Each path below is one point turned by a fixed rotation once a step. After each direction that follows a path, write how fast that rotation turns it, in deg/step (0 if it stays still).
Each turn is a multiple of 5 degrees from 10 to 175, or 0.
Each row of a path follows its step; steps can be skipped.
Rotation 1:
step 0: [-17.3  -7.0  18.9  42.8  13.1  10.8 -19.2  -1.4   2.2  -2.1 -23.3  -7.5
  -5.2   6.3 -16.5  21.3  -5.7 -29.5 -30.1  -3.4  20.3 -27.5  14.0 -11.4
   4.1   2.3  31.9  35.4   7.6  38.5  44.8 -28.3   7.6  28.3  27.2  28.3
 -29.3   5.2 -59.1  35.5   2.5 -51.1  11.9  21.0 -12.5  14.1 -43.5 -12.1
  10.4]
step 1: [ -2.2  15.7  42.7 -26.2 -18.4  16.8  13.7  24.4  23.1  63.1   6.0  24.2
 -18.2  26.7 -12.9  19.4 -21.6 -66.0  22.0 -27.5 -19.2  -9.2  15.7   3.5
   6.3  -1.4  31.9 -14.3  -6.4  14.4 -42.9  18.7 -23.7  28.7   2.7  15.1
  23.0  35.8  23.1  13.5   6.3  18.9 -16.0 -17.0  11.9   0.6   2.0 -20.0
  35.0]
step 2: [-29.0 -30.9  -8.4  45.1 -33.9 -17.5  24.8  -3.0  24.1  -6.7   1.8 -19.4
  -9.2 -36.9 -35.7 -19.1  11.8   3.2  22.9  13.6   6.9 -17.2 -37.8  26.2
 -41.5  -6.8  -0.5  11.3 -30.1   4.9  11.4  -2.8 -63.6  19.3 -29.6  23.4
 -22.5 -38.5  23.5 -17.2   4.2   5.9   2.1 -25.4  27.5 -26.1   6.2  13.3
  28.8]
step 3: [-42.5  14.5  39.1  31.0  30.7  17.0   8.1 -11.7  33.4  22.9  10.9  40.4
  12.7  12.3 -20.0   4.3  28.0  12.1 -19.0  25.4  10.3  40.9  -1.9 -23.7
   9.9  16.2 -49.1  -7.9  32.8  24.6  -8.9 -18.0  -2.8  13.1  32.9  27.9
  -4.1 -15.8 -39.1  -8.0  -2.9 -32.1  28.5  46.9  29.4  -3.8  12.7   8.4
  11.0]
step 4: [ 33.7 -23.9   0.1 -18.6 -10.5  51.4  13.4  24.4 -12.1  20.2  -8.7   3.3
  17.1  29.3   5.9   2.3  -8.2 -76.0 -30.1  29.8  -5.3 -12.3 -32.4 -18.6
 -30.5   3.7 -29.7 -28.0 -32.4  14.0  20.1  29.8  -0.9  15.2  -5.4 -35.6
  39.1   2.1 -20.6 -21.3   6.1  -3.1  -0.3   0.8 -11.1   5.6   3.6 -26.0
  38.6]
step 5: [ 53.2 -36.7  -2.0  40.5  -0.4 -13.8   8.0 -12.0  -2.0  18.6  30.7 -21.1
 -37.3 -19.8  -4.4 -15.6 -21.3 -13.0  16.4   8.5  15.9   7.2 -20.6  -3.3
   2.2 -19.6  18.8  19.5   9.9   0.6  14.3  -2.2 -28.7  48.9 -19.7  14.5
 -59.7  31.4  20.8 -41.7 -16.7  24.4  25.7  47.1  -2.7  22.0  22.7  -3.0
  -5.4]
step 6: [-13.6   0.4  31.7  51.2  13.5  37.1 -23.2  12.8   3.0 -23.6 -30.7  21.0
   4.0 -39.9 -32.5  22.2  24.0   2.7   3.5 -25.9  28.6 -33.4 -24.5 -19.7
  17.0 -19.4  25.9 -12.4  29.6  26.1 -25.3 -25.7  19.4 -10.2  14.1   0.4
   4.0  16.9 -25.7   8.9  29.9   6.4 -23.3  48.6  11.9 -35.4  11.8 -13.7
  35.5]
step 7: [  0.1  53.3  43.3 -22.7 -27.9   1.5  38.7  40.3   5.2  -3.5  15.0  14.6
  -8.1   0.1 -40.7   1.5 -27.1 -44.1 -28.0 -16.4   1.2   2.3  -5.7  22.8
  -1.4  50.0  19.7  16.9 -54.0   8.2  20.6 -14.5  11.1   7.4 -11.8 -15.4
  31.6 -17.6   0.3 -19.1 -36.1  13.9  10.2  16.4  22.9  -9.7  11.0 -32.2
   8.6]
step 8: [-19.9 -10.8 -18.6 -10.7  -2.6  13.7 -11.2   7.9   6.6  -3.5  30.7  25.7
 -55.6 -16.8  13.3 -29.9  25.0  -7.6  12.2  17.1  47.4  14.8   2.6   1.0
 -16.2  18.6 -33.5  -6.2  -5.1   0.7  -0.6  -1.0 -21.4  56.5 -44.2  20.9
 -18.3  18.3   7.3 -35.9  -0.7  30.0 -13.0 -14.7 -20.3 -58.4  27.5  42.5
   2.9]
step 9: [ 19.4  12.4 -20.2  28.0  24.1  -0.6  -8.5  -9.6 -11.3 -31.8  26.8  15.1
  47.6  26.8 -35.4  -5.7  29.9  12.7   6.6 -10.2  -2.2 -27.3 -11.7   3.6
 -14.1 -18.8 -18.9 -44.5  22.8  29.4 -18.7  -0.8  -3.1   3.6 -36.8  28.0
  11.3 -35.3 -51.3 -21.4 -28.0 -33.8 -12.7  62.2   0.6  -2.7  10.5  -9.8
  -4.3]
Speeds:
[ 21.6  -8.9   8.0  12.5   4.8  -1.4  -2.0   8.0   1.3   2.6 -10.5   4.4
  -1.2 -15.1  -5.7  -2.1 -14.2   6.5   0.5   2.2   7.4  13.0  -5.2 -15.2
  -6.6   7.5  -8.0   2.2   1.0   0.8  -0.3   5.0   5.3 -10.7   1.8  -0.2
  14.6   0.5   8.7  -2.8   1.1   2.3   4.8   0.3  -1.5   5.2   0.8   4.1
  -1.3]
40
[ -7.3   4.4  -0.6  -2.2  14.1 -16.6   1.7  -1.5  -7.4   5.2 -10.7   5.2
  -4.2  -2.6  -6.2   3.6  -5.5  -7.4   8.4   5.4  -5.1  16.9  -7.5  -2.2
  -3.5 -11.1   3.2  12.2  -7.6  -1.2  13.6  -8.8   5.9   1.8   1.7   2.8
 -12.0   5.9 -10.9  -4.1  -9.8  -3.1  -2.4  -6.7  -1.5  -1.1  11.0   4.9
  -4.2]
145
[ -3.1   0.8   8.4  -1.2  -6.9 -11.3   9.1  -4.7   0.2  -4.8   8.8  -8.9
  -1.3  -8.8   0.9   3.7  -8.7  -9.1 -17.5 -11.8   7.3   1.8   3.9  -5.0
  -2.3  -6.4   5.8   4.9   5.7  -5.7   2.7   4.4  -5.7   6.4   2.0   3.7
   1.5 -17.4   1.2 -10.6  -4.8 -15.7   2.3   6.7  -1.9   8.1  -2.1   1.9
 -16.4]
155
[  7.2  10.1  -2.6   6.2  11.7   5.3  -1.8   0.9  -9.7   6.6  20.0  -3.4
  -4.9  -6.5   5.9   4.4  10.2  -0.6  -3.5  -4.5 -14.2  -0.7   3.4 -10.3
  -9.4   7.7 -15.6   9.7   1.7   0.3  12.2   8.3   8.2  10.7   0.6  -0.6
  -1.5 -11.0  -3.1   8.0   1.0   3.7  -8.6  -3.4  -2.7  -1.9  -2.2   0.2
   3.7]
80
[ -7.6  -2.9  14.0 -11.4   1.6   8.4  -6.2  -1.4  -0.2  -2.2   8.8  -8.7
  -6.6   7.6  -6.7  -1.9 -11.6 -12.6   4.7  -3.8   0.8   9.0  11.4  -9.1
   4.3  -0.9  -4.4  -8.0 -16.8   3.8   0.3  -0.6  13.9  -5.6   1.7  -9.5
   4.9   0.1  -5.6  -4.7  -1.6   0.3   1.3  -8.1   6.1   5.4 -12.9 -12.1
   4.9]
115
[ -4.0  -1.7   4.4   0.7  -0.7   2.4  -7.8 -17.7  -1.8 -12.5   9.9  -4.5
   1.1 -10.7  -6.6  -1.3   1.1  16.6   9.9   6.1   9.9   0.8  -1.2  -2.2
  -6.5 -11.3   3.8  -3.8  -5.8   4.9  -3.4   1.4  -7.7  11.0  10.3   0.4
   5.7  -3.7  -8.7  10.4  -9.5  12.5   0.2   1.4  -5.5  12.9   6.7   6.7
   4.1]
115
[ -5.4   4.9  13.6   3.5  -8.9  -9.0   7.9  18.0  -2.2 -12.8   1.1   0.9
   2.4  -4.2  -1.7   8.1  -9.5   4.2   1.1 -15.0  -0.8  10.5   1.3   8.9
   6.1   6.9  -1.1  -2.0  -0.6  -3.7  -2.1  -3.3  -5.0   5.6  -1.4  14.4
  -2.6  -2.0  -4.3   7.7   5.5  12.9  -7.1 -10.6   0.4  -6.6  -5.2   6.9
  13.2]
65
